Rotation paths and how fast each direction turns (degrees per step)
Each turn is a multiple of 5 degrees from 10 to 175, or 0.
Each row of a path follows its step; steps can be skipped.
path 1
step 2: [ -4   6 -34   2  15  -9  34 -17  14   1   9  11 -29  23   7  -1  -9  12
  10  10 -18 -12  12  -6   8   0   6  10   0  -3  -5  25   1  -5  15  -5
   2   0  -8  -2  27   2  -1 -14  -3  -7  -8 -38  -4  -5  -9  10   3 -10
 -23  18]
step 3: [-17   0   0  -3  -6  -3  10  -4  18 -16 -12  23 -16   5 -12   1 -17  -3
   3   4   7 -14  -5   2  18  16   3 -24  14  13 -20  30  -7 -22  30  -1
 -11 -30  11  -3   6   8  -4 -15  10  24  15   9   9  23 -19  -7 -12  -3
  -4 -11]
step 4: [ -6 -13   5  26   1 -10   5 -13   6   3  -1   4   0  -6  -6 -19 -14 -29
 -10  11  13  -3   5  -1  11  29  12   9   0   2  18   0   5   1   4  -7
 -25 -16  -2  -8   1  19  14 -25  25  11   5  27 -22 -20  31 -22  -1  -5
 -16  10]
step 5: [-20   5 -21  -3 -10  10  -1  -9 -10   3  37  13 -12   9   1  15  11  -6
  -1 -21 -15 -12 -14  -3 -11  17  10  30   9   3  12  17  23   3  18  -4
 -11   9  -4  20   7  17  23  -8  17 -10  -4   5  -4 -24   0  -2 -21   8
  13  19]
step 7: [ 18 -34   5   1  -3 -11  37 -19  -3   9  12  -1 -37   2   6  15   3 -10
  -8  -5  15  -6   8  -4   7   5   2 -12 -20  21  -7 -18  29  11 -10  -2
   6   8 -13  -4  11   7  -8  -8  -7  11 -13  -9 -18  -1  21 -11  17  -6
 -16  -4]
step 8: [ 11 -11 -16  -8 -18 -13  19   7  16  -1  -2  21   7 -14  -4  32  12  14
   1  -2 -17   4   1 -11  23  10  10 -23 -15  25  -6  16  33 -23  11 -11
 -13   1   9  15  15  -4   7   1   0 -13  16 -12 -20 -10 -18   8  -4   5
  11  14]
step 10: [ -5  -1  10  -7   1  17  25 -11  -7   9  22   8 -18   0  25   5   0   3
  16  13  34 -24  11 -13  26   4  21  40   8  -1  -3  15  15   5  -7  -1
  -9 -19  -7   0   4 -15   5 -19  -2  -4  -4  18   9  10  13  -1  -2  11
 -10  12]
step 12: [  5 -21  -3  19   6 -15  -2 -18   2   7 -15   7 -13  -6 -20  -6   5   7
  -5   4  14 -10 -11  12 -19  -5  -7  22   5  24  23 -12   6  22 -16  10
 -14  41  -7  10  19  -3 -15 -12  12  17  13  20  -7  -4  -4 -15   7 -11
  17   7]
step 13: [ -8   5  -8  -8  -7 -16  22   5  12  -4   9  11 -24  -6  10  14  -4  24
  38   5  -7  -9  13   4  10  -7   2  33  11   7  -2   3  22  21  -3   4
   5  35  16   7  14   5   8   0 -15  -4  10 -27 -14  -9   4  -8 -13 -12
  -7 -15]
step 14: [  3   1   1 -11  -8  -8   8  17  30  10   5  29  -4  14  -2 -30   2  24
  11 -14   7  -8  15  22   6   0   5 -33  -9  20 -17  12   6 -14  13   1
  -2   1  10  -2  34  12   5   3  -4  -2   1   2   2  28   2  -2  -2 -22
   1 -18]
step 15: [ 15 -10   3  13   1  11  24 -21  27 -15  -8  15   0  -1 -13 -24  -1  -4
 -17   9  22 -10  22  20  -1  38  -1  12   4  14  11   0   5 -30 -15  -1
 -28  -1 -10  -1  15 -16  -1  -1  -8   2   9   4 -14   2   9  -2   4  11
 -22   0]
Directions:
[ 0  1 -2  8  3  2  4 -7 -7  8  1 -3 -4 -2  8  1  1  0  5  2  0  1  5  4
 -2  6 -6  0  0 -2 -1 -3 -2 -2  1 -1 -1  3 -5 -1  7 -8  0  1 -1  1 -3  1
 -3 -5  0 -4  0  5 -2  1]
135
[-2  1 -4  5  4  3 -6 -3 -1  0  1  7  1  5 -2  3 -5 -5  3  1  4 -4 -5 -2
 -2 -4  1  0  4 -1 -1 -2  0  7 -2 -2  5 -4  8  0  3 -1 -1 -3  2 -2  2 10
 -1 -8  3  1 -4  5  2 -4]
55
[ 1 -1  2  1  4 -1  3  3  4  6  2 -1  4  0 -2  7  3  0  7  2 -5  0 -2 -3
  7  1 -3  5  2 -1 -7 -6 -2 -4 -4 -1  3 -2  0 -2  0  5  7  0  5  1 -4  4
  0  4  9 -4  4 -3  1 -3]
115
[ 1  2 -2 -1  1  3 -4  5  1 -3  9  2  2  4  2 -3  3  1 -4 -1  0  4  5  6
  9 -1 -3  6 -1  4  4  0  0  5  6  0  3 -1  0  1  6 -4 -3  1  3 -2 -7  0
  8  1  3  1  3  4 -5 -4]
85
[  0   2   3  -4   0  -4  -3  -3   9   3   3   0   0  -2   2  -3   2  -1
   0   2  -5  -2   1   1  -1  -3  -5  -7  -3  -2   6   0  -1  -1   5   4
   4  -3   5   2  -2  -5  -3   5  -1   3   2   9   2  -1   1 -10   1  -7
   1   5]
135
[  0   3  -3   1  -2   6   1  -6   2   3   4  -1   0   0  -4  -4   4  -1
  -2   3   1   2   1 -13   3   0   4   5  -5   1   2   2  -3   1  -2   1
  -1   4  -2  -3  -4   1  -8   1  -3  -2   1  -2  -6  -1   3  -8   1   0
  -2  -8]
130
[-4 -1  7  4  1  4 -1  2  3  0  1 -2 -1 -1  7  1  9 -3  0 -4 -2  0 -4  1
 -1  3  2  1  3 -5  6  6 -6  1  1  2 -4 -2  1  1 -1  1  1 -7  1 -5  9  4
  0  6  2  1  3  6 -6  1]
60
[-6  2  1 -2 -7 -7  6 -3  2 -5  5 -4  2 -3  0 -1 -3  3  1 -2 -1  4  0 -3
 -5 -4 -6  1 -3  1  4 -2 -4 -3 -2 -2  1 -2  1 -3  3 -1 -5 -5  3 -1 -5  3
 -4  5  5  7 -5  6  5  0]
0
path 2
step 0: [ -5  -4 -12  -3  15  17 -11  13   1  14 -18 -11  -8   6  23   2  13   1
  11   5   9 -27 -16  -9  -8   6  20  -1  -1  24  17  -6  -4   3  -9  -6
   5   4 -14   1 -19  -4  11  27 -16   1   2  -9 -15  -4   2 -18   2 -13
  -1 -22]
step 1: [ 19  11 -23   3  25   9  -6   2  -3  18  -4   5 -17  -5  -7  -4  10  -1
  -3  16  -5 -16 -15 -17  12   3 -12  -5  16  14  -3  15 -16 -11  -1  -4
  -9 -10 -13  24  11 -22  11  15 -13 -20  -1  14  -7  -7   2  -1  -3   2
  14  -6]
step 2: [  6  21 -15   1   2  -8   5  13  18   9  27  -6 -10  -2   3 -23  -4  11
   3   6  17 -20  -9 -12 -20  -5  -7 -16  11   2 -15  23  -5   8  -3  20
 -15  -3   7  10   0  -6  14   9  19 -10  -8 -10  12 -14  -6  15   4  -5
  16  -5]
step 3: [-23   2 -17 -10   6 -14  14  23 -18   2  -6   2  16   3  17 -10   8   4
 -15  -3  -6 -11 -10  -4 -23   6  -2  -1  10   6  -4  11  -6  30   0  14
  -1 -19  -4  29 -12   9  18   6  14   7  -2 -10   6  10   2  -2  15 -12
  -8   7]
step 5: [  8  12 -21  -9  14  -2   6  10  10 -23  -2  10   0   7   0 -10   1   2
 -11  15  16 -11  17   5  -3  15 -10 -30 -15  15   1   1   3 -14   3   3
 -10 -25 -13  -9  -8   8  -2 -15  -9   9   7  -7   7 -19  -4  -1 -17 -10
   1 -26]
step 7: [  1  -5  -6  10  28  -3   5  -3  -8 -12  15 -33 -12  10 -12  -7  -7  16
 -12  -9 -25  -6   3  14   7  12  -3  11  -7  -8  19   3  -9   1   3  23
 -22   3  -9  -2  -8   1  22  -4  25   1  11  10  -9   4   6   5  12  -2
   9 -10]
step 8: [ -2 -19  12  14   5   7  15  -1 -22  -1 -10 -17  -9   4   1   1 -13  24
 -20   5  -3  -9  16  23  -5  -7  -1 -31 -20   5   7   1   6   9  -1   4
 -15   0  -2  14  19  14  28   4  -7   3  -2 -15   7  -3  -7   3  -3   4
  15 -14]
step 9: [-22  16   4   0  15   1   2  -9 -17  -5 -11   2   0  -1  28 -17  -4   2
   3  -7 -12 -10  -2  -1   5 -17  -1  -6 -24  12   1 -24  -2  18  -4  -4
  -3   0   1  11  17  15   3 -13  -8 -26  16   6   4  -4 -14  -4 -22   8
  18 -20]
step 12: [ -8  -6  -4   7  -7   5  -2  25  -5  18   6  -7 -20   4  12  -9  24  -9
 -14 -13 -18  16  -1  14  17 -10   2  21 -18  36  -8   9   2  -4   9   3
   1   3   0  20  -3   7  13 -13 -14  15  11   6 -10   4 -16  -2  -1   2
  11  -6]
step 14: [-14   2 -10  -2 -16  11 -13 -14  -8  -1  -7   5  28 -24  -6 -14  -5 -22
  -5  -2 -15 -14  -5   4 -14 -15   2  -4 -11  14  -4   4  -4 -24  -8  21
 -15  -5  -1  11   4  -1  14   4   0  -6 -19   9   5 -24 -11  12   3  -7
 -17 -19]
step 15: [  7  18 -14  -3 -23  23 -11  -2  -6   9   0 -12  18 -22   2 -14  15  -7
  10 -13  13  -3 -23  11 -10  -1  20  13  -6   8   4   1   7   4  11  21
 -10   7 -25   8  -4  16  21  -8   4  -6  -9  -6 -16  10   6   8  -7   1
   7   5]
Directions:
[ 2  5  1  0 -1  0  0 -3 -4  0 -1  5  2  0 -3  2  3 10 -2 -3 -1 -2 -3 -2
  9  0  2  8  3  6  6  4 -4  0  3  5  1  1  0 -2  0 -1  0 -2  1 -2  3  3
  0 -1 -9  2 -7 -2  4 10]
130
[-2 -2  1 -4 -5 -4 -1 -6  3  1  1 -3 -4 -4 -2 -9 -4 -2  0 -5 -5  4  3  3
  4  1  0 -3 -1  8  1 -3 -1 -3 -7 -1  2  8  5  3  2  4 -1  8 -3  0  2  0
 -5  1 -1 -7 -3 -1  1  4]
25
[-5  0 -3 -7 -4 -5  3  2  0  1  5  4 -1  2 -4  2  4 -2  1 -2 -2 10  2 -1
 -3  3 -3  0  1  7 -2  4 -1 -3  0  0  3 -6  4 -4 -4  2  5 -9  1  7 -1  2
  2 -4  1 -2 -3  0 -8  0]
45
[ 2  2 -2 -1 -7 -5 -1 -2 -4  0 -3  4 -5 -4  3 -6 -2 -4 -9  8  0  2  3  0
  1  1  6  4  1  1 -2  2  3 -1  1  8 -2 -5 -6 -4 -2  3 -6  2  3  1 -2  1
  4  5  5  2  1 -3  1 -1]
35
[  4  -2   5  -5  -1  -6   6  -6  -6   0  -3  -2  -1  -4   5  -2  -7  -1
   7  -1   1   0 -10  -4  -1   1   1  -3   1  -4  -3   4  -2  -1   2   3
   0  -2   3   5   0   1   8  -4  -3  -2   2  -4   5   2   3   2  -4   1
   2   1]
55
[  5   0  -4   0  -6   2   2   0   1  -1   0  -2   3  -1  -3  -2  -2   1
  -4  -6  11   2   0   3   5 -11   0 -10  -2   5  -3   1   1  -3   4  -2
  -1  -2   1  -2   0   0   0   0   1   1  -2  -4   6  -6  -2   4   3   0
   6   0]
115
[  3  -5   4   0   6  -3  -4   6   1   8   1  -1  -6   2  -4  -2  -2  -3
   1   0  -6  -5  -2   2   0  -4   2   1  -1   1  -5   6 -10  -3   2  -3
  -5  -2   0  -9   4   1   2   4   3   6   3   1   4   2  -2   0   0   3
   2   2]
65
[-7  3  0 -1  1  1 -2 -5  0  3 10  2 -7  1  3  2 -1  4  6  3  8  2 -3  1
 -3 -1  9  1  2  0  3 -3 -1  3 -3 -2 -1  6  1 -7  0  3  1  2  4 -2 -5 -1
  4 -2  1  1 -2  6  3 -2]
160
